In the rows, zero is written as 128.
Turns, then the turns between two rows, first turn first; the first pair answered:
turn roziz:
[154 139 119 107 127  93 121 112 127  90 164 138]  ->  [154 140 111 111 127  98 113  99 131  95 167 148]
[120 153 146  98 109  91 133  96 100  84 162 128]  ->  [120 161 137 105 112 100 121  79 102  92 163 144]
[131 129 164 134 121 157 151 137  82 124  99 111]  ->  [129 137 168 125 113 148 145 144  82 121 112 105]
turn zok:
[131 151 133 125 126 107 109 135 118  89 167 140]  ->  [118 143 133 116 125 101 111 153 139  92 163 119]
[124  97 113 109 139 114 155 106 133  73 102 148]  ->  [150 102 109 112 144 111 147 117 120  83 110 167]
[139 152  88 125 117 124 135 133 127 108 149  92]  ->  [137 152  90 125 114 128 138 125 129 106 154  96]
[114 136 156 102 113 133 182  87 100  80 142  99]  ->  [196 141 141 117 122 116 148 141  75 104 160 154]
turn gaz:
[118  84 115 134 112 129 142 160 143 140  94 117]  ->  [114  80 116 135 115 133 152 139 140 123  91 119]
[111 151 136 108 120 117 130  88  99  85 137 109]  ->  [110 162 130 119 120 129 115  82  94 106 146 116]
[132 155 135 165 122 121 115 101 150  99 155 124]  ->  [134 158 132 170 121 120 107 110 149 112 163 124]
[119 146 105 135 154 119 149 105 131  86 140 167]  ->  [120 154 103 145 151 125 129 101 129 112 145 179]
turn metez:
[165 125 117 124 153  91 136 141 150  29  94 168]  ->  [177 128 122 178 146 164 112 133 107 107  73 202]
[103 127 138 126 134 145 132 141 152 158  82 107]  ->  [ 99 124 141 116 133 131 139 138 154 141  85  96]
[ 88 122 147 119 135 134 139 134 109 151 126  93]  ->  [ 95 119 122 116 150 108 119 157 142 145 136  94]
turn Zeduz:
[170 133 131 111 124  98 145 125 109  79 148 147]  ->  [164 129 136 110 129  97 149 136 111  76 144 138]
[153 128 138 153 118 156 125 130  92 152 118 158]  ->  [155 118 130 156 126 161 137 121 103 132 103 167]
[150 136 120 118 132 101  98 123 126 108 138 144]  ->  [154 129 117 116 142 101 105 125 129  99 129 145]
Now pairs of rows:
Each pair is 2 to 3 turns apart.
[124 143 165 126 101 122 140  91 101 140 149 131]  ->  [131 146 153 113 107  88 117 140 131 151 162 122] : gaz gaz metez
[163 139 152 135 112 130 142 121  87 130 135 129]  ->  [140 141 137 116 121 107 143  94 118  94 147 126] : metez zok zok
[159 128 126 151 136 146  87 133 128 165 149 149]  ->  [190 115 141 137 130 126 127 155 113 117 137 141] : Zeduz metez zok
[135 135 117 141 139 126 123 167 138 150 112 132]  ->  [157 145 123 145 132 136 131 118 103 120 119 154] : gaz zok zok
[143 142 127 117 109 105 121 123 122 108 168 123]  ->  [ 98 135 128 129 107 135 124  91 136 124 146 108] : metez zok zok
[143 125 110 152 151 106 125 162  91 158 144 140]  ->  [107 122 145 129 126 104 164 141  79 131 138  98] : metez zok zok
[117 108 133 117 137 109 137 167 158 137 116 100]  ->  [134 124 156 130 115 142 155  90  90 129 130 128] : metez metez zok
[143 140 136 144 132 134 122 176 111 178 118 141]  ->  [137 117 146 129 132 129 177 142 121 100  90 135] : gaz gaz gaz
[141  83 147 145 138 160 145 210 151 160  75 104]  ->  [118  85 175 131 124 171 194 142 124 106  73  90] : metez gaz
[ 83  84 119 110 162 132 131 112 167 106  96 141]  ->  [ 81 102 113 125 159 145  92 114 155 166 117 157] : gaz gaz gaz
[105 161 128 129 120 116 111 100 123 153 161 133]  ->  [ 94 153 127 122 126 109 112 130 149 154 150 105] : zok zok
[170 121 110 118 147  84 136 149 164  69 145 149]  ->  [157 141 103 152 140 131 110  74 132 109 157 183] : gaz gaz gaz
[141 129 122 107 128 102 155 114 144  72 134 136]  ->  [131 145 151 103 109 103 155 112 113  96 153 117] : Zeduz Zeduz zok
[133 111  87 115 148 106  97 201 192 147 117 120]  ->  [176 147  91 140 133 131  72 128 112 161 158 183] : zok zok gaz
[120 169 135 135 120 110 102 161 127 182 151 109]  ->  [ 89 168 136 125 125 107 113 134 151 160 150  86] : zok metez
[175 133 138  99 130 100 133 219 139 151 129 100]  ->  [159 136 168  82 110 102 168 191 116 132 129  81] : metez metez
[132 159 122 119 128  89  87  96 120 148 180 147]  ->  [127 154 148  96 111  76 116 104 104 129 178 117] : gaz metez metez
[140 111 141 114 115 113 148 171 132 122  97 121]  ->  [124 111 140 126 115 138 158 108 118 102  93 139] : gaz gaz
[169 123 109 121 143  98  95 157 151 130 132 135]  ->  [ 92 118 143 123 122 150 135  85 137 133 105  93] : zok metez metez
[117 115 158 124  89 106 121 170 118 172 145  87]  ->  [104 108 126 102 107  69 127 137 171 106 152  94] : zok metez gaz
[125 128 138 147 158  90 176 149 196  94  87 137]  ->  [124 161 175 136 129  74 150 191 158 165 130 101] : Zeduz Zeduz
